W =
[[148 118 130 111 129 139 144 127 113 124 119 139]
 [136 118 130 106 135 140 142 125 122 116 121 145]
 [154 124 129 116 121 139 145 129 106 129 119 134]
 [114 139 127 153 125 115 114 128 137 137 136 113]
 [146 134 126 140 112 127 136 131 108 145 126 114]
 [107 125 128 112 142 132 124 124 149 111 131 143]
 [106 140 130 147 131 116 112 127 147 133 136 119]
 [143 117 124 107 128 141 145 128 115 119 123 143]
 [122 118 128 102 139 138 137 128 135 110 123 146]
 [107 127 129 119 141 126 118 122 150 112 132 140]
 [114 140 130 151 123 112 111 127 135 137 134 118]
 [127 120 125 102 138 137 136 128 131 110 123 148]]
Rows and columns are counted from 1.
row 1 col 1 => 148
row 12 col 4 => 102
row 10 col 3 => 129
row 9 col 12 => 146
row 3 col 4 => 116
row 1 col 6 => 139
row 5 col 11 => 126
row 11 col 5 => 123
row 10 col 6 => 126
row 4 col 7 => 114
row 9 col 5 => 139
row 5 col 4 => 140
row 7 col 9 => 147
row 8 col 8 => 128
row 8 col 1 => 143
row 12 col 10 => 110
row 12 col 5 => 138
row 7 col 3 => 130
row 4 col 8 => 128
row 3 col 7 => 145
row 5 col 12 => 114
row 8 col 11 => 123
row 11 col 4 => 151
row 6 col 6 => 132
row 7 col 4 => 147
row 1 col 7 => 144
row 9 col 3 => 128
row 7 col 11 => 136
row 3 col 2 => 124
row 4 col 5 => 125
row 5 col 5 => 112
row 1 col 4 => 111
row 7 col 12 => 119

B =
[[113 114 141 112 133 141 113 113 118 137 143 114]
 [112 113 145 111 132 145 112 113 129 127 147 112]
 [120 120 135 119 134 135 120 120 137 119 135 119]
 [111 111 152 110 130 152 111 112 148 109 151 108]
 [117 118 130 116 136 131 117 117  99 155 134 120]
 [124 124 127 125 134 127 124 124 140 115 127 124]
 [129 130 114 130 138 113 129 129 117 137 116 131]
 [130 131 110 131 139 110 130 130 110 144 114 133]
 [131 132 111 132 139 110 131 131 120 134 114 134]
 [119 121 127 118 137 127 119 119 101 154 130 122]
 [127 127 121 127 136 120 127 126 129 126 122 128]
 [135 135 107 136 138 106 135 135 130 124 108 137]
 [115 117 133 114 135 133 115 115  99 155 136 118]]
Indices start at 1.
row 1 col 1	113
row 4 col 3	152
row 1 col 7	113
row 11 col 4	127
row 6 col 8	124
row 12 col 6	106
row 7 col 1	129
row 3 col 5	134
row 4 col 2	111
row 6 col 1	124
row 12 col 8	135
row 1 col 4	112
row 10 col 6	127
row 8 col 5	139
row 8 col 4	131
row 3 col 6	135
row 2 col 4	111
row 2 col 10	127
row 6 col 7	124
row 2 col 6	145
row 11 col 6	120
row 6 col 11	127
row 4 col 10	109
row 5 col 9	99
row 9 col 6	110
row 1 col 2	114
row 12 col 10	124
row 9 col 1	131
row 9 col 3	111
row 2 col 1	112
row 1 col 9	118
row 6 col 3	127
row 1 col 3	141
row 6 col 6	127

m =
[[131 125 128 127 127 128 121]
 [131 127 127 118 130 123 128]
 [131 131 128 122 125 121 128]
 [131 134 121 124 112 133 124]
 [131 132 128 123 126 125 132]
 [131 126 131 134 127 127 129]
 [131 125 124 125 131 131 129]
 [131 134 127 129 139 128 133]
 [131 116 123 116 128 134 136]
 [131 129 132 132 117 128 116]
 [131 128 122 125 131 123 125]
 [131 121 121 118 127 125 122]
 [131 112 123 130 142 102 126]
 [131 129 131 131 127 134 132]]
Indices start at 1.
row 1 col 1: 131
row 4 col 1: 131
row 3 col 6: 121
row 3 col 7: 128
row 8 col 2: 134
row 11 col 2: 128
row 7 col 3: 124
row 8 col 6: 128
row 9 col 5: 128
row 13 col 1: 131
row 1 col 7: 121
row 11 col 1: 131
row 11 col 7: 125
row 8 col 4: 129
row 2 col 6: 123
row 12 col 1: 131
row 6 col 7: 129
row 4 col 5: 112
row 3 col 3: 128
row 10 col 4: 132
row 2 col 3: 127
row 3 col 4: 122
row 5 col 2: 132
row 4 col 7: 124
row 11 col 3: 122
row 14 col 1: 131
row 12 col 3: 121
row 11 col 5: 131
row 6 col 6: 127
row 9 col 4: 116
row 1 col 6: 128
row 14 col 6: 134
row 9 col 3: 123
row 5 col 4: 123
